(109, 139, 135, 102) | 102
(107, 153, 152, 105, 116, 114, 115) | 115
(109, 104, 135, 104, 107, 119) | 119
(137, 118, 104, 120, 121, 123) | 123
(113, 99, 126, 124) | 124
(132, 106, 132, 131, 157, 137) | 137
(148, 137, 157, 102) | 102
---
[[138 128 141 134 129 149]
 [127 130 134 130 133 124]] ans = 134

[[138 135 141 122 110 122 144]
 [134 134 157 153 138 130 121]] ans = 110

[[151  98 120 143 142]
 [117 120 134 128 103]] ans = 120

[[135 147 137 133 110]
 [120 106 148 139 155]] ans = 137

[[100 117 138 136]
 [151 136 135 112]] ans = 117

[[123 123 138 125 140 125]
 [124 123 137 107 129 125]] ans = 125
---
Input: [139 146 147 124 104 122 141]
Output: 124, 147

Input: [153 123 118  98 129]
Output: 118, 153

Input: [146 112 116 105 128 136 127]
Output: 105, 146

Input:
[[124 135 130 120 132 120 129]
 [130 125 126 155 126 128 128]
 [125 132 124 138 123 128 127]]
Output: 155, 155

Input: [ 98 120 103 147 106]
Output: 103, 147

Input: [134 106 141 144 135 141 130]
Output: 144, 144
---
135	120	103	109
149	150	105	142
117	157	150	129
>> 105

99	111	116	123	117	138
127	143	120	131	136	104
>> 117

148	150	134	112
137	148	129	117
137	148	129	118
>> 129

114	146	117	125	114	112
125	131	134	103	115	127
>> 114

129	151	117	129	121	121	129
123	132	128	127	113	121	137
134	134	134	112	128	133	126
>> 121

130	143	145	103	113	105
116	114	156	144	152	106
>> 113

127	140	104	147	136
118	126	144	157	120
136	130	120	118	127
>> 157

140	142	152	129
138	148	147	136
>> 152
---
[147 108 132 106 144 137] gives 147, 106

[[119 119 142 142 108 141 121]
 [118 116 143 146 105 141 120]
 [121 122 142 139 111 142 121]] gives 146, 105

[127 120 150 126 116 142 137] gives 150, 116

[120 113 126 118 135 155] gives 155, 113

[123 142 152 125 122] gives 152, 122

[[113 119 151 128 138 147]
 [139 146 126 137 122 119]] gives 151, 113

[147 116 141 138 146 149] gives 149, 116
---
array([131, 123, 151, 129, 118, 138, 141]) -> 131

array([134, 123, 129, 135, 152, 128, 117]) -> 129

array([132, 157, 108, 130, 113, 128, 133]) -> 130

array([127, 105, 122, 121, 117]) -> 121

array([[147, 131, 125, 138, 120],
       [119, 142, 126, 150, 124],
       [134, 126, 140, 133, 124]]) -> 131

array([133, 120, 152, 131, 146, 119, 141]) -> 133

array([[151, 147, 110, 104, 110],
       [129, 137, 117, 127, 118],
       [137, 126, 131, 122, 131]]) -> 127

array([119, 125, 127, 151, 140]) -> 127

array([125, 144, 147, 131, 150]) -> 144
---
{"in": [[136, 123, 131, 152], [154, 144, 124, 139]], "out": 123}
{"in": [139, 138, 119, 134, 156, 116, 120], "out": 156}
{"in": [145, 129, 112, 138, 119, 152], "out": 138}
{"in": [130, 146, 106, 156], "out": 146}
{"in": [119, 119, 108, 138, 149, 144], "out": 138}
{"in": [149, 153, 139, 144, 117, 124, 150], "out": 117}
{"in": [106, 103, 148, 146], "out": 103}
{"in": [140, 115, 141, 156], "out": 115}
{"in": [[133, 110, 113, 121, 123, 144, 121], [144, 131, 108, 119, 136, 145, 122], [133, 156, 143, 120, 124, 140, 122]], "out": 123}
---
[[131 130 139 128 122 149 143]
 [154 139 136 126 129 125 124]] >> 125

[123 148 149 131 142 132] >> 132

[[146 125 117 124 150]
 [148 124 122 123 145]] >> 123

[[132 125 115 119 131]
 [113 135 125 123 119]
 [104 142 127 126 121]] >> 115

[152 146 127 122 140 104] >> 127

[[119 104 126 140 114]
 [140 102 121 119 132]] >> 114

[[125 126 131 108 128 123]
 [127 127 133 150 130 122]] >> 123
---
[147 150 135 116 121 132] value 132

[[135 124 116 120 109 108 107]
 [133 116 121 131 118 121 120]] value 109

[136 154 103 115 140 150 120] value 120

[121 149 125 136 108 133 144] value 125

[[141 139 118 141]
 [127 154 128 139]] value 128

[120 113 119 157 140] value 120

[126 129 133 151] value 133

[[138 110 122 121 126 152]
 [119 128 151 138 108 124]] value 119

[[128 129 128 123 121 115]
 [126 126 132 119 126 102]
 [128 127 125 131 135 136]] value 119
---
Input:
[[ 99 129 134 154]
 [122 131 145 157]]
Output: 99, 157

Input: [136 130 152 121 124 124 124]
Output: 136, 124

Input: [147 121 151 139]
Output: 147, 139

Input: [124 135 156 138]
Output: 124, 138

Input:
[[108 101 125 101 138]
 [109 109 128  98 142]
 [125 117 124 116 113]]
Output: 108, 113

Input: [138 133 109  98 106 156]
Output: 138, 156

Input:
[[118 122 140 144 125]
 [108 147 157 129 157]]
Output: 118, 157

Input: [140 133 106 115 111 102]
Output: 140, 102

Input: [129 133 158 125 111 140]
Output: 129, 140

Input: [142 117 129 152 148 131]
Output: 142, 131
---
[[130 120 126 142 131 132 122]
 [130 151 126 138 132 136 137]
 [126  98 123 134 145 137 142]] 126

[[103 111 117 157]
 [128 144 136  98]
 [124 119 128 121]] 124

[[136 128 126 132]
 [122 128 129 103]
 [125 128 124 119]] 125

[[112 130 119 116 134]
 [119 103 119  99 135]
 [119 113 129 105 143]] 119

[[122 130 125 106 102 114 109]
 [119 117 124 109  99 108 118]
 [120 141 117 128 122 127 126]] 120

[[124 130 127 129]
 [128 119 122 128]
 [126 154 138 131]] 126
---
[115 143 122 125 118 121 156] ==> 118

[119 106 126 125 123] ==> 119

[[119 153 126 128]
 [143 131 117 124]
 [108 144 137 114]] ==> 114

[127 124 119 138 156 108 110] ==> 110

[110 106 151 127 133 103] ==> 106

[122 128 150 142 127] ==> 127

[[150 120 124 126]
 [136 112 141 136]] ==> 120

[106 138 108 136 111 110 139] ==> 108
